128 stands for zero in the data rows.
Here are some points, each followed by its number:
[100 148 111  71 235  70 155 126 161 134 203 147] 0
[ 90 171 130  67 121 100 157 133 102  58 129 150] 1
[209 155  83 113 156 135 179 115 176 104  70 154] 2
[ 84 101 150 115  99 128 152 119 148 170 157 148] 3
[102 140  93 119 111 116 138 121  87 170 144 146] 4
[184 126 202 183  54 139 104  57  62  94 132  94] 5
[154 235  93 175 203 139 159 136 139 156 120 146] 6
[193  65 167 124 123 140 152  91  39  64 147 114] 7
[103  90 141 165  36  87  63  70 147 144  96 180] 8
[181 127 115 172 108 175 163 142  94  24  98 125] 9
[216  95  91 162 103 101  79 102 126 196 104  97] 10
[ 20 151  97 132 197 111 155 151 191 203 121 174] 11
[139 111 156 133 118 108 132 136  98  42 148 135] 12
[131 169  51 136 201 134 137 170 137 162  77  83] 13
[ 61 173  97 112 186 129 112 168 196 211 121 159] 14
[114 103 189  64  98 112  72 122 183 162 137  99] 15
[158  95 134 199 103 137 104 143  58  75 131 128] 16
[191 123  22 183  91 158  60  63 162 255 142 110] 17
[ 66  80 101 116 106 154 115 163 157 187  50 147] 18
[114  82 149  67 149 133 157 156 111 213 141 107] 19
[  0 138 122  48 216 130 225 217 134 117 116 151] 20
[116 155 103  90 255 170 201 224  94 185  87 108] 21
[124 109 155 166 138 123 126  81 121 167 163 136] 22
[145  97 145 143  68 131  95 112  58 108  96 101] 23
[227 165 130 118  94  67 108  65 162  31 186 128] 24
[191 141 156  62 118  79  91 113 141  54 168 100] 25
[101 192 111 108 119 114 119 103 160 210 159 128] 26
[131 129 114 110 204 143 158 194 164 158 138 121] 27
[194 116 122  93 165 109 139 176  94 161 150  25] 28
[100  90 236 150  12  97  87  60 121  34 124 164] 29
[ 50 211  96  57 145  75 181 151 111  50 171 175] 30
[ 78 137 106  98 184 130 170 117 123 118 142 143] 31
[143 130 120 133 167 125 169 165  39 138 139  53] 32
[119 141 111 139 143 117 144 124  94 101 130 143] 33
[137 112  93 177  95 157 122 120 112 199 118 139] 34
[122 160 153 203  58 138  92  88 189 126  96 161] 35
[101 146 164 159 118 138 143  69 107  96 110 151] 36
[239 121 119 103 177  99 144 107 138  82 108 129] 37
[143  92 154  87 101 103 115 120 205 128 169 117] 38
[134 158 154 131 178 170 188 174  96  80 150 125] 39
[175 111 110 219  88 143 131  66 129  77  91 184] 40
[ 99 104 246 133 124 119 161 100 107  59 174 113] 41
[137 141  72 125 171 121 153  88 169 176 124 155] 42
[ 22 125 156 122 138 166 161 187  98 129 107 125] 43
[133 100 191 148   8 134  91  53 136 109 186 203] 44
[140 128 122 174 133 210 150 132 130 196 129 135] 45
[ 18 141  77 122 181 118 164 141 194 211 120 185] 46
[168 134 148 125  87  87  83  98 137 118 124 116] 47
Which two points above are nearest to each new point? Their numbers follow each, smallest number first.
[145 126 111 129 155 150 128 168 146 144 131 113] 27 33
[121 126 115 128 150 142 140 130 136  96 142 140] 31 33
[180 112 120 229  94 163 124  74 109  95  90 152] 16 40
[ 77 105 173 109 140 103 134 125 158 183  86 128] 3 18
[ 83 149 190 170  53 126  98  66 255  93 126 168] 8 35
[ 83  88 127 139  71 158  87 150 251 174  53 156] 18 35
[121 127 156 186  58 135 102  78 168 108 116 162] 8 35
[175 186 141 137 159 108 158 135 114 126 137 125] 6 33
[124 138 123 153 150 123 131 106  93  89 140 140] 33 36
[107 163 112  86 201 156 164 183 185 158  90 131] 14 27
[ 85 105 152  99  92 108 122 120 131 139 165 149] 3 4
[142  98  72 139 193 108  91 126 194 219 205 148] 14 42
[114 147 133  98 161 129 143 132  53 126 124  70] 32 33
[178 109 104 166 131 114 103  61 141  67 120 150] 40 47
[209 163 136 120 104 115 125 118 149  97 131 104] 25 47
[ 82 102  99 132 107 160 149 198 122 197  36 103] 18 43
[220 117 108 100 181 117 151 129 125  89 102 141] 2 37
[171 139  76 137 183 146 132 176 117 144  75  95] 13 27
[ 88 162 191 179  65 109 101  74 255  86 133 171] 8 35
[176 119  10 176 117 142  79  90 208 255 125 118] 10 17
[ 74 184 175 183  70  96  92  75 252  75 134 179] 8 35
[157 125 146 183  60 134 140  62 150  53 105 166] 36 40
[109 121 220 130 122 126 139 112  97  87 184 108] 12 41
[184 130 122 138 146 142 180 101  74 112 120 121] 7 33
[149 107 107 199  90 138 117 136  57  58 119 136] 9 16
[ 67 114 143 140  47  90  79  50 143 110  89 196] 8 35
[183 220  93 158 175 122 120  89 162 148 140 137] 6 42
[142 177 142 154 149 178 139 144 105 196 122 118] 34 45
[116  89 125 140 102 148  94 142 161 157  31 105] 18 34
[191 127 195 193  68 145  92  57  74  92 115  73] 5 23
[153 132 124 140 185 145 182 184  41 116 138  59] 32 39
[131 120 129 160 123 147 146 118  81 122 124 134] 33 36
[136 178 136 124 146 120 132 133 118 120  97  93] 33 47
[146 112 108 169  38 108  57  80 105 155 148 175] 8 47
[ 50  82 133 132  96  99 101 101 131 109 147 162] 3 8
[158 110 240 168  79 152  91  70  67  88 137  88] 5 23
[125  84 179 172 138 144 125  89 116 164 155 121] 3 22
[157 108  94 140 139 158 110 178 167 170  67  68] 13 27
[212 166 138 129  78  85 118  75 145  39 181 135] 24 25
[126 112 185 174   4 112  82  28 121  85 185 205] 29 44
[214 131 170 114 141 139  94  92 130 135 126  61] 37 47
[214 108  93 122 174 147 126 145 117 114  96  97] 2 37
[184 102 107 116 110 129 121 127 172 173  80  73] 10 47
[156 124 167 141  62 128 104 113 148  77 107 150] 12 47
[108  88 212 172   4 108  71  74 107  23 132 164] 29 44
[131  62 163 131  95 192  83 145 218 250  45  72] 15 18
[158 128  92 151 122 158 104 175 154 150  54  68] 13 34
[161 152 115  73 202 143 162 184 129 132 175  90] 27 28
[ 93  86 123 134  87 124  94 157 159 171  39 130] 18 34
[122 190 125  31 242 133 186 208  73 188 145  48] 21 28
[128 151 114 116 104 110 133 149  78  86 114 146] 1 33
[ 66  89  95 138 101 165 140 186 121 205  44 120] 18 34
[140 123 172 112  78  87  69  92 132 112 142  98] 15 47
[176  95 123 224  92 158 124  88 107  78  79 173] 16 40
[201 157 126  38 200 137 164 193 156 153 197 109] 27 28
[118 138  47 133 163 130 140 114 229 190 124 180] 14 42
[198 130  18 156 116 132  70  57 187 255 170 110] 10 17
[ 38 139 136 122 145 197 158 181 114 145  92 129] 18 43
[119 153 130 136 149 166 144 191 145 138  78 125] 13 27
[ 86 130  70 100 179 125 130 164 129 124 126 132] 27 31
[136 145 148 111 118 105  87 126 147 139 133 131] 38 47
[155 127 154 141  82 115 157  64 113 124 200 141] 22 36
[  0 121 112  66 190 142 201 213  99 112 108 161] 20 43
[123 105 183 145 105 181 128 147  91 129 100  92] 16 23
[134 153 159 131 108  81 102  93 121  42 161 142] 12 47
[103 140 123  59 247  72 190 118 162 126 201 149] 0 31
[ 87 127 161 151 128 152 164  74  97  69 115 169] 33 36
